In the rows, zero is written as 128.
One turn sends every row of this set to another row. A few are shown first. Where does it send the rows asked after them?
lekik: [129 118 106 189 125 161 118 131  96 119 111 134 120 160 124 146 102  79
 151 132 147 120 122 133  95 147 119 126 119 102 169]
Suvu: [149 121 102 151 125 163 120 113 106 149 108 122 147 147  96 156 123 106
 139 143 119 107  88 137 105 150 110 124 150 106 171]
Bamam: [139 136 100 147 122 136 138 102 121 145 128 121 116 151 137 136 114  86
 139 125 100 105 108 129 131 150 122 103 111 123 102]
Disav: [127 110 113 136 167 149 104 141 115 139 135 131 135 150 130 151 165 136
 136 149 119 125 130 127 109 140 103 126 128 141 130]
kesu: [127 128 132 151 105 131 132 135 129 124 103 106 135 152 101 114 127 115
 134 127 134 123 109  81 104 185  89 141  99 130 135]
Moto: [103 128 107 168 103 105 112 134 117 140 112 132 132 146  95 132 123 145
 144 117 113 119 128  97 114 162  86 135 114  90 146]
zumal: [108 101 121 149 122 121 134 134 112 120  71 146 103 129 106 154 140 100
 132 131 116 120 127 152 101 128 110 129 134 125 122]
dubu: [120 127  97 124 104 143 140 159 118 108 101 135 128 141 141 146 127  97
 100 138 127 130 110 109 111 147  97 116  95 136 141]
bofi: [130 117 115 165 101 134 102 116 108 119 124 157 139 129 107 146 108 108
 157 106 110 124  79 109 111 144 126 122 104 123 110]
zato: [132 115 111 151 156 136 110 147 121 124 142 132 125 158 138 149 160 143
 136 148 123 109 125 134  98 135 109 141 129 126 152]
gir: [100 125 120 144 105 133  90 125 129 137 118 157 152 109 113 131 105  86
 162 131 149 129 107 111 117 149 113 120  92 125 119]
fim: [147 122  99 161 128 155 114 110 111 145 115 138 132 147  95 152 124 123
 127 126 120  94  79 130 115 138 126 121 139 106 163]
bom: [119 115 137 141 118 121 140 119 114 116  75 127  95 133  93 143 130  90
 135 142 120 109 131 141  91 144 118 142 129 114 142]
vidiz: [ 96 115 120 132 128 107 126 136 124 122  87 138  94 122 109 141 144  92
 143 142 134 118 147 150 104 140 107 131 118 126 138]
Zudi: [102 127 107 167 101 107 111 138 116 138 114 132 132 148  97 132 125 143
 147 114 110 116 128  97 113 159  83 137 116  89 145]
Revas: [139 137 113 141 124 133 138 108 124 150 126 117 118 160 145 122 115  84
 137 135 100 107 123 121 131 153 121 122 104 124 101]
kamen: [105 128  84 127 137 142  98 141 121 167 123 133 150 136 123 147 142  99
 155 146 141 118 112 150 119 149  93 111 131 120 168]
Fizo: [107 128 102 174 137 143 106 144 106 133 115 136 122 150 138 136 109  77
 153 137 160 133 130 141  96 160 113 110 107 107 170]
kog: [119 108 105 155 110 132 119 158 132 107 122 121 127 152 117 132 149 123
 147 116 131 118 123  96 118 153  74 139  99 141 122]
Zigo: [135 123 110 126 106 152 121 140 117  96 111 150 128 124 135 150 105  81
 114 151 125 123 113 115 105 129 122 127  90 123 139]
velot: [140 131 106 143 131 130 130 116 126 141 133 120 114 158 151 126 124  91
 138 132  98 109 124 130 128 149 117 114 103 126  95]
zura: [121 144 140 136 138 140 129 121 114 162 121 121 141 162 122 127 135 116
 134 164 138 104 126 107 101 162 121 161 128 121 171]
Genof: [143 100 108 158 158 153 104 146 115 134 126 136 139 159 131 153 155 125
 144 163 113 128 124 139 103 134 105 147 126 120 141]
tuzu: [126 131 136 135 144 148 115 130 113 170 109 125 154 161 124 126 132  97
 144 177 129 128 125 120 102 167 114 159 121 114 158]
far: [ 97 104 103 148 101 126 120  99 122  95  95 158 126 142 108 129 131 116
 165 147 137 128 130 138 105 154 136 123 118 132 125]
parun: [ 94 108 106 135  97 115 123 118 129 107  80 137 131 156 116 107 139 126
 149 137 131 124 128 135  99 175 117 117 123 139 129]
nila: [105 122 124 169 108 111  87 125 114 138 118 156 141 130 103 135 105 130
 157 130 108 126 127 109 104 145 112 139 108  79 130]
kos: [137 130 128 151 102 119 124 124 124 127 118 113 128 156 105 106 121 118
 139 117 116 111 111  83 114 176 105 149  91 134 137]
Geki: [102 100 105 143  85 129 132 112 121 100  79 140 129 165 108 115 136 123
 153 132 124 112 129 129 107 160 117 134 131 138 130]
Tozen: [ 93 142  95 120 132 131  92 140 123 174 128 142 139 143 126 133 135 100
 151 128 143 100  98 138 121 152 110 114 124 111 165]
fil: [ 99 135 117 144 101 121  98 122 115 147 124 160 147 124 118 131 108  91
 165 114 131 130  93 105 122 156 122 122  92 129 117]
tof: [147 115 112 142 138 169 110 101 105 140 123 130 141 134  94 161 130 116
 136 137 118  99 102 128 112 132 119 117 150 126 150]
vosu: [123 131 116 113 106 146 117 143 119 105 111 147 132 124 140 142 104  74
 119 153 129 126 113 115 101 140 120 125  88 121 142]
nalu: [126 133 147 124 143 160 125 118 103 163 115 117 147 166 114 134 137 106
 138 157 121 112 123 101 104 161 113 153 138 129 146]
Zuki: [125 115 104 151 112 113 109 148 130 114 135 125 121 152 122 118 142 126
 149 109 117 113 121  99 122 155  91 139  86 142 126]
fesan: [126 101 100 190 133 152 108 155 107 133  95 135 130 166 145 127 118 102
 126 127 141 127 139 139 105 145 100 121 116 124 155]
Lufep: [ 92 114 118 133  94 126 119 103 118  99  92 149 129 151 110 121 124 103
 172 145 130 122 120 135  89 167 137 128 124 121 126]
lof: [121 118 121 174 123 151 114 150 102 146  86 124 137 175 142 113 106  84
 131 128 140 122 131 130  93 165 103 131 120 113 164]
zula: [126 142 100 136 121 130 134 110 123 152 131 123 119 151 146 132 117  79
 146 126 106 106 113 131 132 152 117 104 109 123 102]
lagi: [130 111 109 155 165 135  98 152 123 135 135 147 125 163 138 143 159 139
 135 146 117 122 117 131 108 137 116 140 112 119 133]
labi: [ 91 123 137 131 117 114 136 128 113 144  63 140 112 129 107 136 130  83
 133 140 129 123 128 143  98 152 113 131 129 122 134]
Gisa: [ 90 137 108 125 133 135  95 138 115 172 126 153 154 133 138 144 135 108
 148 137 144 106 107 144 111 139 113 117 139 124 158]
kuza: [124 139 143 142 139 145 121 124 112 169 112 134 140 175 121 122 129 108
 135 159 126 111 113 101 110 161 129 169 116 109 154]
mosud: [124 131 107 122  96 149 147 152 112 111  95 130 130 148 135 144 119  90
 101 138 124 123 105 101 107 150 100 125 101 130 144]
felu: [140 123 119 158 128 156 116 108 104 149 112 143 149 139 110 157 120 125
 125 137 121 101  84 135  98 135 131 123 153 115 158]
rud: [102 138 114 104 143 145  91 126 115 167 132 131 149 129 121 140 137  96
 154 140 137 108 115 134 110 153 107 107 135 127 153]
kel: [133 109 127 161 100 149  96 121 119 106 116 150 144 120 102 146 102  97
 158 120 122 119  84 114  97 142 118 124 110 111 113]
kab: [102 122 122 168 107 112  89 124 115 139 118 158 142 129 102 135 106 128
 158 131 110 124 130 107 109 143 111 142 107  81 132]

kos moves to fil
vosu moves to dubu
Revas moves to zula
And these:
far moves to Geki
Zudi moves to nila
lekik moves to lof
Tozen moves to lagi
zumal moves to bom
Suvu moves to tuzu
rud moves to Disav
gir moves to kog
felu moves to zura

